In the rows, zero is written as 128.
Each named move below is a turn or a mirror, shown by a few rows before and after it. Which moves, in which order, take the first row of each later pair to the second? The first pair is answered.
A (before |-> after):
[134 137 133 123 119 128 131 119 123 147 136 130 130 109 162 136 128 129
 124 137 123 129 144 103 129 121 104 149 160 125 129 103 113 126 125 129
 138 120 124 135 122 112 126 127 120 135 130 151] |-> [125 143 114 131 136 103 137 127 119 120 122 130 124 133 107 139 149 135
 128 135 121 126 127 128 137 103  97 118 129 122 135 133 136 121 148 125
 122 144 115 135 125 123 116 122 124 101 137 145]
[145 140 108  96 112 162 151 104 125  97 140 148 175 124 105 119  84 123
 109 130 151 146 150  90 147 115 129 182 142  81 133  88 144 118 127 122
 133 122 103 156 106 128 141 137 134 118 107 111] |-> [138 141  97  97 125 149 154 108 123  84 128 147 170 142  71 123  97 129
 108 126 150 140 137 110 148 103 124 161 124  73 134 105 162 112 145 121
 125 135  96 154 105 137 137 133 135  99 111 104]
[143 143 148 107 158 141 103 137 121 134 126 131 125 126 131 147  97 136
 133 113 122 152 119 107 125 129 162  88 126 136 127 151 127 147  90 129
 113 102 147 137 133 139 175 117 108 136 128 133] |-> [142 142 139 111 167 127 106 141 123 120 121 133 120 137 110 148 105 139
 133 111 126 151 109 122 125 121 161  73 112 131 128 161 135 146 102 127
 105 111 143 132 135 142 168 115 110 123 129 131]
[119 125 126 155 145 124 138 122 108 130 143 152 135 119 106 143 118 119
 134 150 115 134 138 115 146 146 139 113 134 128 149 122 133 134 134 125
 135 111 112 110 139 130 135 121 111 109 150 135] |-> [121 121 128 154 145 125 135 119 105 132 146 147 138 115 110 140 116 112
 135 151 118 135 142 112 144 150 137 117 137 128 147 119 128 134 134 126
 141 108 116 112 140 131 138 122 108 114 143 137]
J (before |-> after):
[113 119 144 140 116 156 156 146 121  79  92 123 124 151 115  88 103 112
 142 128 114 104 117 165 125 126 135 143 118 152 148 154 151  97 157 145
 146 147 160 115 125  88  61 123 135 120 124 141] |-> [118 121 134 139 107 162 160 143 128  79  98 121 129 133 121  84 100 101
 143 137 110  98 132 155 135 130 127 167 130 147 145 134 130  92 164 148
 158 141 159 119 115  95  66 127 140 123 127 148]
[128 132 156 135 131 110 124 146 123 129 132 136 112 134 136 138 133 149
 138 130 111 126 108 131 120 134 123 121 127 136 128 128 132 148 108 131
 105 141 119 108 146 108 115 129 123 118 125 142] |-> [133 130 152 132 122 115 131 135 132 133 135 131 118 118 155 134 130 140
 140 131 107 119 129 124 129 133 108 147 139 136 123 110 116 142 112 136
 116 138 120 111 140 102 115 132 120 122 122 153]
[115 109 106 128 127 122 135 123 152 116 114 124 129 134 111 109 144 118
 118 123 129 114 125 133 136 129 126 120 117 121 119 128 135 115 143 127
 134 136 125 122 115 141 108 131 143 128 138 119] |-> [111 111 112 131 130 122 133 124 150 115 112 128 126 137 111 110 148 121
 121 123 130 116 122 133 132 127 125 114 115 120 114 133 138 113 143 127
 130 138 124 122 124 139 109 132 144 129 137 121]
[120 103 149 112 146 122 127 124  98 140 125 122 124 122 136 158 149 152
 159 133 166 121 152 151 114 128 130 108 106 126 124 125 127 145 104 138
 141 126 131 113 138 103 103 101 143 126 127 136] |-> [122 101 144 114 133 127 127 117 109 142 129 122 130 112 150 154 144 145
 155 134 163 117 169 143 119 134 114 131 116 126 119 111 120 141 107 136
 152 126 129 116 127 100 102 104 141 129 126 146]
N (before |-> after):
[108 129 131 128 109 140 158 113 116 157 118 151 131 122 145 118 137 140
 109 105 133 116 134 120  95 118  85 137 145 137 136 114 127 109 130 121
 142 124 119 111 139 105 117 137 116 138 114 125] |-> [115 134 136 115 133 142 148 118  96 149 132 149 117 125 126 139 121 150
 116 103 117 131 118 106  93 124 108 102 149 125 144 122 150 125 109 118
 138  99 120 124 138 121 154 123 111 138 122 116]
[147 154 104 113 116 121 162 127 117 133 151 147 123 112 106 136 116 121
 132 156 113 132 108 123 113 147 122 120 160 111 117 139 116 132 139 145
 127 145 148 131 143 103 119 132 110 128 158 141] |-> [139 128 111 119 131 133 156 141 132 124 140 138 140 133  89 133 112 123
 127 141 120 138  88 131 105 153 163 101 128 117 127 158 128 132 127 134
 118 150 154 131 148 126 121 129 124 142 153 113]
[156 113 117 120 116 131 171 178 121 142 121  87 123 125 186 114 118 129
 154 116 146 116 114 102 127  96 133 123 128 185  77  89 116 140 136 123
 157 147  99 127 145 145 102 122 128 181 130  84] |-> [168 135 120 111 121 121 163 169 103 148 134  92 101 117 191 131 113 133
 156 130 132 121 118  93 128  98 117 111 155 170  73  79 123 148 130 127
 159 129  98 139 142 134 121 111 115 169 141  99]
H (before |-> after):
[131  96 102  96 136  89 133 122 179  99 152  81 117 134 103 114 122 154
 112 130 166 125 119 126 137 148 132 156 178 136 122 141  91 125 125 153
 143 146 135 161 127 154 134 134 158 106  77 122] |-> [125 101 116 102 142  77 129 125 164 101 138  86 113 156  91 121 126 164
 113 123 168 131  93 139 121 148 143 129 160 144 122 165 113 129 117 160
 131 155 137 150 149 149 128 131 152  99  72 115]
[128 146 113 134 124 136 150 123 137 106  86 131 133 171  91 125 148 103
  99 141 150 136  75 138 139 109 136  85 107 124 124 138 135 118 125 115
  90 146 133 121 100 145 117 121 165 124 128 103] |-> [138 139 145 126 126 162 131 127 130 131 102 136 131 157 145 129 109 105
 101 138 147 160  78 102 126 136 168  90 136 136 124 122 127 131  84 119
 102 113 150 125 103 137 141 123 160 161 119  93]
[136 117  98 127 158  97 155 140 115 102 131 135 114 143  89 142 152 138
 129 144 118 125 127 151 137 101 113 100 114  94 135 152 139 119 163 122
 115 138 114 120 106 140 129 108 138  94 140 144] |-> [139 111 153 113 165 121 124 145  87 130 141 136 109 144 147 149 114 150
 132 127 118 155 106 118 107 136 156  80 134 120 143 160 145 143 105 122
 114 111 140 113 134 124 155 112 122 130 125 126]
Pairs:
(two moves a pair)
[109 125 147 130 137 145 114 129 153 144 132 127 145 116 128 136 104 117
 117 128 118 131 119  98 118 136 151 142 133 154 117 138 166 130 116 123
 160 115 138 153 125 136 153 102 125 129 130 107] |-> [ 99 125 134 139 141 122 120 132 153 127 118 131 136 132  94 131 125 124
 115 127 121 124 106 122 121 118 142 124 110 148 118 156 178 122 141 122
 146 142 128 142 127 136 138 102 122 103 140 107]  H then H
[141 118 170 125  97 151 120 140 123 140 130 114 148 125 179 122 104 137
 142 109 175 156 117 117 106 159 143 137 167 164 109 144 108 136 125 113
 112 109 153 123 135 126 107 130 134 159 121 127] |-> [126 126 135 138 101 113 136 143 124 110 103 116 142 153 116 122 145 143
 142 108 179 131 100 163 118 125 113 108 130 160 109 172 132 115 162 111
  92 153 139 114 137 129  73 130 136 114 130 125]  H then H
[116 114  83  98 109 117 175  92 140 101 123 130 130 131 139 143 176 127
 138 100 106  90 135 158 162 116  89 120 115 108 147  94 108 130 152 120
 116 129 129 127 137 134 119  97 128 130 122 111] |-> [123 122 111  86 140 122 152 104 113 106 135 132 115 139 141 165 151 143
 146  93  94 117 104 145 139 131 122  74 119 109 155 109 137 151 118 121
 106 104 144 134 149 135 157  84 114 139 125  95]  N then H
[100 172 178 115  91 110 125 137 101 159 129 157  98 134 132 143 131 144
 150 119 113 127 137  85 130 135 131 120 131 146 130 115 104 149  80 156
 120 112 111 121 139  94 132 136  95 111 147 117] |-> [100 146 155 115 124 131 128 151 133 129 133 143 113 143  90 145 119 144
 149 104 113 130 125  79 145 143 181 103 102 128 142 118 116 152  81 135
 122  94 107 146 113 149 161 128 127 122 150  82]  H then N
[111 146 119 136 138 115 132 140 110 121 115 128 117 149  97 140 122 133
 117 139 137 135  94 135 128 116 148 109 116 117 126 140 144 140 144 155
 138 144 125 142 110 131 121 125 139 101 133 113] |-> [119 129 142 136 121 150 127 138 123 145 121 124 139 126 151 126 100 126
 111 139 142 141 111 112 124 144 163 147 135 130 123 120 113 146 119 158
 149 131 138 141 112 129 125 136 146 144 116 103]  A then N
[131 135 151 128 122 132 112 134  92 147 132 140 109 144 155 141 105 142
 143 118 116 165 102 131 113 147 138  91 123 130 129 130 141 146  71 118
 105 121 145 130 141  95 133 136 109 144 136 135] |-> [128 117 158 132 115 144 116 139 111 145 121 133 129 144 165 130 100 130
 138 108 125 161 104 130 109 156 149 111 115 137 127 126 130 140  68 111
 104 126 144 124 142 101 121 145 122 162 124 124]  J then N
[150 168 158 122 115 106 137 135 153  80 123 100 107 134 110 132 142 111
 116 135  98 137 115 153 153 129 103  91 108 131  96  89 123 144 171 124
 121 130 125 166 135 119 135 140 140  94  89 136] |-> [144 152 188 121 128 124 117 144 149  92 122  97 109 135 129 134 122 120
 114 124 102 156  97 137 133 155 140  82 105 141 102  96 128 155 135 123
 116 115 143 164 152 116 152 137 140 121  81 117]  N then H
[ 92 108 130 149 136 136  95 134 125 129 103 118 152  97 142  91 116 114
 111 123 135 155 117  94 131 119 163 114  63 152 137 133 135 145 140 122
 118  99 146 143 162 101 116 150 118 175  90  31] |-> [ 94 106 124 145 120 142 103 123 130 133 104 115 157  79 165  85 112 100
 105 129 139 150 140  83 137 121 144 147  82 153 130 115 114 143 144 125
 130  99 141 148 151  97 114 153 119 183  86  44]  J then J
[139 141 117 123 140 111 152 126 113 120 156 143 125 123  98 128 110 127
 127 149 117 114 142 119 141 112 120 145 166 118 137 119 141 125 141 138
 137 109 121 128 109 140 135 129 113 112 121 128] |-> [122 118 123 137 146 116 150 141 127 109 132 139 146 148  84 114 121 131
 123 127 134 109 121 137 127 110 142 135 125 131 142 145 145 111 143 138
 118 138 126 111 122 151 109 136 129 119 114 106]  J then N
[104 127 133 151 125  84 125 140  94 158 113 134 132 114 115 127 137 121
 170 127 117 122  95 156 119 127 150 151  89 165 160 149 132 149 117 129
 117 128 176  91 193 113 103 155 115 151 143  89] |-> [112 126  87 155 107  87 152 125 132 140 120 130 143  89  99 117 152 103
 169 142 116  95 138 158 158 108 113 201 101 144 151 112 104 126 156 124
 142 135 147 111 156 128  98 157 134 136 149 107]  H then H
[133 128  97 130 134  77 121 134  92 127 137 146 124 128 124 135 133 130
 133 140 107 122 121 136 137  81 139 101 114 139 117 130 162 120 103 140
 117 153 124 122 115 122 138 129 134 102 133 147] |-> [122 100 118 137 127 111 113 144 114 136 123 136 157 138 156 109 118 126
 125 121 131 128 114 124 125 104 174 125 101 160 114 133 147 120  81 141
 120 157 137 113 119 127 126 141 151 144 111 124]  H then N
[135 116 132 125 144 139 126 132 128 115 128 124 128 123 116 134 123 132
 129 123 128 138 121 122 131 125 145 110 117 128 135 134 139 137 131 125
 128 128 128 137 130 146 146 126 140 124 126 112] |-> [136 114 122 124 141 135 128 130 136 111 135 122 129 119 112 133 127 129
 129 128 127 134 127 123 137 122 138 119 118 124 133 130 131 128 137 123
 133 131 124 141 124 147 146 125 144 122 129 118]  H then H
[118 126 135 114 107 149 103  95 152 112 156  94 155 150 117 105 151 120
 124 111 124 122 158 113 122 122 136 166 129 118 135 133 134 101 112 116
 151 132 119 136 106 131 121 129 138 134 124 112] |-> [123 126 139 106 125 151  90  97 148 110 162  92 151 156 109 117 143 126
 126 111 111 129 150 106 121 125 150 146 129 111 142 135 145 111 102 112
 151 112 117 144 108 141 139 121 139 135 130 105]  N then N
[100 121 127 129 142 152 133 165 143 121 117 128 149 173  91 120 106 126
 129 117 125 130 127 142 155 113 194 126  75 122 125 153 122 108 130 110
 124 132 145 144 120 168 130 107 141 125 146 100] |-> [103 119 155 123 135 164 119 166 137 141 122 128 152 162 132 120  91 123
 129 118 127 140 133 122 136 134 203 133  95 133 123 146 115 117 109 114
 122 113 156 141 127 154 133 112 136 151 135  99]  A then J
[135 159 100 114 119 122 149 126 137 112 152 127 103 135 100 163 125 131
 139 160 115 123 151 145 142 133  94 122 104  86 125  89 170 102 165 123
 151 146 103 132 103 144 144 155 124 122 143 159] |-> [141 154 136 103 111 151 132 126 131 142 166 128 107 119 158 161  95 124
 141 158 116 143 160 115 125 160 113 141 130  97 124  72 155 115 130 125
 160 120 120 129 112 135 162 161 119 160 133 159]  J then A
[147 115 146 146 121 188 122 150 161 144 125  98 174 138 160 105 102 110
 121 126 144 124 140 130 107 144 183 163 121 163 135 125 101 121 103 120
 134 123 155 124 124 140 114 148 150 195 102 129] |-> [142 172  90 150 112 116 154 130 133 124 120 113 136 141  99 123 163 113
 130 158 124  88 156 175 139  85  87 148 127 129 130 132 118 100 174 127
 127 165 123 126 110 123  82 137 127 106 130 183]  N then H
[153 105 125 130 123 160 146 107 146 141 155 135 141 105 144 120 100 116
 143 129 129 127 141 119 127 130 114 137 132 114 124 111 105 126 119 123
 169  91 137 146  92 142 143 105 145 147 134 122] |-> [143 125 108 135 126 114 155 105 126 115 138 139 120 125  94 129 131 130
 150 128 128 115 126 158 132  98  86 108 108 109 124 138 127 120 151 125
 152 123 126 143  96 138 118 102 137 100 145 130]  H then N
[141 137 124 131 149 109 116 142 126 127 144 135 120 101  97 150 120 137
 156 139 103 171 131 123 135 132 155  90 127 119 160 125 148 127 112 124
 144 105 133 159 133 153 168 136 112 120 135 118] |-> [116 101 142 152 119 128 119 154 156 137 109 127 160 116 121 107 130 128
 144 119 140 158 127 138 121 144 162 133  95 157 156 140 127 111 115 125
 138 148 142 125 149 143 115 156 128 149 107 101]  N then H
[155 120 141 121 136 136 123 128 162 139 129 105 150 107  98 131 159 124
 150 117 148 122 125 117 105 145 148 121 106 133 156 124 134 118 143  83
 156 105 113 144 125 112 158 120  93 149 114 108] |-> [151 126 132 120 130 123 132 120 166 133 119 106 148 106  91 124 175 118
 151 121 152 106 134 132 110 136 124 129 101 136 146 130 126 103 167  88
 157 127 108 138 128 100 133 125  92 134 113 121]  N then A
[119 143 140 131 123 146 108 143  99 154 140 138 138 129 167 126 112 107
 121 129 136 143 106 140 115 147 117 119 139 144 116 130 158 147 117 132
 135 111 154 128 155  73 152 143 125 125 135 121] |-> [117 146  84 143 119 130 135 139 125 126 134 135 135 125 115 123 141  99
 120 139 133 112 126 157 145 122  87 133 127 122 114 123 156 124 171 129
 143 135 126 144 126  96 135 141 139  91 149 134]  H then A
[162 128 129 142 170 143 135 134 121 131 127 134  99 125 127 145 104 155
 110 148 107 155 107 133 125 124 149 102 140 111 112 127 126 155 127 158
 146 103 165 144 128 145 163 118 124 134 157 113] |-> [157 127 109 145 174 124 144 134 123 116 121 131  97 129 100 143 126 155
 111 155 111 137 102 153 134 104 130 101 126 102 109 132 128 149 148 154
 139 124 153 144 123 147 145 118 126 108 162 119]  H then H
[123 147 184 160 132  89 108 155 112 142  98 162 157 145 150 105 132 127
 143 121 126 175 126  95 120 158 171 130  84 153 132 141 138 124 149 126
 140 118 152  97 118 101 126 145 132 156 121 129] |-> [141 169 183 148 131  91 111 143 107 145 121 164 141 123 167 116 121 117
 143 138 110 175 151  79 127 162 153 143 119 138 124 116 126 131 144 127
 154  94 149 112 104  93 146 139 124 158 127 151]  J then N
[167 113 122 129 153  91 152 167 171 114  94 132 144 141 116 105 132 111
 102 128 118 134 154 106 134 109 140 160 140 140 130 112 136 136 136 125
 151 117 138 175 138 172 147 132 122 139 119 123] |-> [173 121 122 124 155  89 148 162 158 118 104 132 136 135 117 111 131 113
 109 135 112 135 158 101 135 109 130 155 146 132 128 111 137 138 133 126
 154 112 136 182 135 169 157 130 116 135 127 127]  N then N
